128 stands for zero in the data rows.
Some points, one per row:
[169, 137, 156, 166, 66, 124, 178, 176, 136, 116, 114, 117, 170, 118, 134, 133]
[168, 141, 158, 165, 63, 124, 181, 176, 137, 119, 118, 114, 171, 117, 133, 138]
[168, 136, 157, 166, 64, 119, 183, 176, 139, 123, 114, 118, 175, 119, 125, 135]
[161, 142, 157, 169, 64, 119, 177, 178, 139, 115, 114, 116, 173, 117, 138, 138]
[165, 139, 159, 169, 61, 120, 177, 178, 137, 118, 116, 114, 176, 116, 135, 136]
[165, 133, 157, 173, 61, 122, 173, 178, 135, 120, 116, 112, 175, 111, 131, 131]
[168, 125, 141, 134, 98, 98, 176, 176, 170, 120, 108, 132, 172, 122, 127, 123]
[167, 118, 139, 132, 94, 103, 173, 176, 167, 120, 109, 122, 173, 121, 130, 118]
[170, 125, 141, 130, 94, 97, 177, 174, 169, 120, 111, 129, 173, 118, 123, 128]
[166, 122, 141, 134, 88, 96, 176, 181, 172, 119, 115, 130, 175, 119, 127, 127]
[164, 126, 144, 137, 97, 94, 173, 177, 167, 121, 106, 132, 169, 121, 128, 120]
[165, 121, 143, 135, 93, 101, 172, 178, 167, 122, 112, 124, 174, 122, 131, 119]
[172, 126, 138, 131, 95, 104, 177, 177, 170, 121, 113, 131, 172, 122, 132, 122]
[168, 138, 156, 170, 69, 125, 179, 175, 141, 121, 110, 116, 171, 121, 129, 134]
[161, 137, 160, 171, 65, 122, 176, 176, 136, 118, 114, 117, 172, 118, 138, 135]
[168, 136, 157, 169, 62, 120, 178, 176, 136, 118, 113, 114, 174, 115, 131, 133]
[165, 139, 160, 166, 62, 121, 175, 174, 134, 116, 116, 108, 175, 113, 134, 138]
[161, 134, 157, 174, 61, 112, 174, 177, 133, 119, 113, 117, 181, 109, 131, 135]
[167, 132, 158, 170, 63, 119, 179, 175, 135, 120, 114, 119, 174, 112, 130, 138]
[165, 138, 156, 170, 64, 117, 177, 177, 134, 119, 112, 116, 174, 111, 132, 134]
[138, 92, 120, 84, 102, 155, 140, 130, 140, 75, 129, 111, 142, 139, 144, 55]
[140, 88, 122, 82, 105, 156, 139, 130, 145, 72, 129, 115, 142, 142, 137, 61]
[142, 85, 118, 74, 102, 163, 144, 127, 145, 72, 129, 108, 144, 143, 144, 59]
[102, 82, 116, 52, 123, 153, 130, 118, 109, 96, 139, 64, 143, 162, 134, 117]
[78, 95, 133, 65, 128, 160, 142, 136, 104, 108, 165, 99, 122, 144, 108, 108]
[71, 98, 136, 65, 122, 155, 141, 137, 101, 110, 169, 92, 126, 141, 110, 108]
[115, 119, 78, 133, 189, 124, 142, 128, 87, 181, 117, 181, 79, 91, 100, 89]
[112, 119, 78, 132, 185, 128, 146, 125, 92, 182, 119, 187, 76, 92, 102, 97]
Here are 12 more points, each followed by its number:
[87, 148, 143, 118, 142, 108, 48, 159, 194, 81, 130, 126, 102, 150, 162, 135] 0
[126, 210, 155, 150, 152, 140, 89, 145, 139, 124, 128, 153, 129, 137, 88, 202] 1
[119, 210, 150, 143, 148, 140, 92, 146, 143, 120, 133, 152, 127, 131, 86, 213] 2
[157, 183, 142, 173, 156, 147, 99, 110, 121, 162, 126, 140, 113, 125, 130, 228] 3
[155, 183, 146, 172, 155, 139, 102, 104, 114, 168, 124, 141, 113, 117, 121, 231] 4
[154, 182, 140, 164, 157, 139, 106, 103, 117, 169, 123, 138, 118, 120, 119, 229] 5
[156, 186, 145, 170, 156, 143, 99, 106, 116, 165, 125, 133, 117, 122, 129, 229] 6
[152, 189, 145, 167, 154, 138, 103, 105, 117, 164, 128, 133, 115, 118, 124, 238] 7
[151, 182, 147, 177, 152, 137, 97, 108, 113, 166, 126, 138, 114, 115, 125, 229] 8
[154, 191, 140, 161, 157, 139, 109, 101, 117, 169, 124, 137, 118, 120, 122, 236] 9
[119, 214, 148, 147, 146, 139, 88, 150, 142, 122, 136, 151, 128, 128, 90, 207] 10
[127, 174, 142, 177, 129, 167, 116, 166, 104, 132, 136, 160, 117, 108, 99, 189] 11
Which two of these numbered points are nearest to each point below by angle, seen from the average point of the first points? Their numbers follow each, nearest first.
[56, 114, 145, 85, 129, 91, 75, 96, 151, 101, 154, 82, 131, 168, 138, 131] > 0 2
[61, 114, 146, 82, 126, 91, 83, 97, 147, 108, 157, 87, 125, 166, 135, 129] > 0 2
[152, 154, 115, 125, 167, 128, 90, 155, 136, 119, 143, 207, 101, 99, 83, 69] > 1 10
[109, 146, 117, 102, 178, 119, 78, 144, 101, 147, 155, 153, 103, 109, 70, 133] > 10 1
[150, 151, 113, 122, 168, 129, 91, 151, 136, 123, 139, 207, 103, 100, 77, 65] > 1 10
[54, 107, 145, 82, 128, 91, 77, 92, 146, 105, 153, 82, 133, 169, 135, 127] > 0 2
Now 12 new points, numbered from 0 again:
[123, 168, 141, 180, 133, 168, 114, 164, 109, 129, 129, 162, 116, 110, 92, 186] 0
[122, 176, 148, 175, 132, 170, 116, 157, 106, 131, 129, 150, 113, 115, 93, 189] 1
[155, 161, 122, 165, 133, 166, 104, 147, 118, 120, 105, 121, 143, 133, 118, 197] 2
[152, 156, 122, 163, 129, 166, 104, 144, 117, 119, 104, 119, 141, 130, 119, 198] 3
[160, 155, 122, 169, 135, 169, 99, 145, 119, 118, 99, 122, 143, 138, 119, 190] 4
[151, 157, 121, 162, 137, 167, 99, 142, 120, 116, 97, 120, 143, 137, 117, 195] 5
[127, 130, 95, 140, 134, 137, 166, 62, 103, 159, 102, 107, 150, 149, 129, 173] 6
[136, 131, 90, 138, 143, 138, 173, 59, 109, 162, 93, 113, 152, 161, 126, 167] 7
[99, 65, 87, 111, 126, 100, 129, 73, 151, 124, 100, 83, 123, 165, 196, 98] 8
[93, 68, 84, 108, 129, 98, 126, 70, 152, 125, 94, 83, 131, 170, 195, 92] 9
[100, 69, 89, 117, 129, 92, 127, 76, 151, 123, 95, 85, 126, 166, 196, 95] 10
[154, 99, 60, 125, 178, 135, 127, 116, 104, 163, 101, 146, 98, 115, 132, 101] 11
Which two of these numbered points are nearest to each point below by angle, seen from the average point of the first points? Their numbers follow each, nearest first.
[154, 99, 58, 124, 178, 136, 130, 116, 107, 163, 98, 155, 95, 119, 133, 100] > 11 7
[122, 128, 141, 149, 149, 97, 60, 121, 167, 125, 122, 114, 85, 133, 193, 163] > 10 8
[119, 123, 75, 129, 188, 132, 146, 128, 93, 178, 120, 186, 74, 90, 108, 97] > 11 0
[194, 129, 106, 148, 176, 134, 106, 114, 113, 162, 133, 195, 87, 89, 122, 90] > 11 0
[146, 102, 61, 127, 181, 123, 129, 113, 101, 169, 92, 151, 99, 113, 126, 98] > 11 7
[186, 128, 112, 145, 173, 137, 104, 111, 110, 162, 137, 190, 80, 89, 122, 94] > 11 0
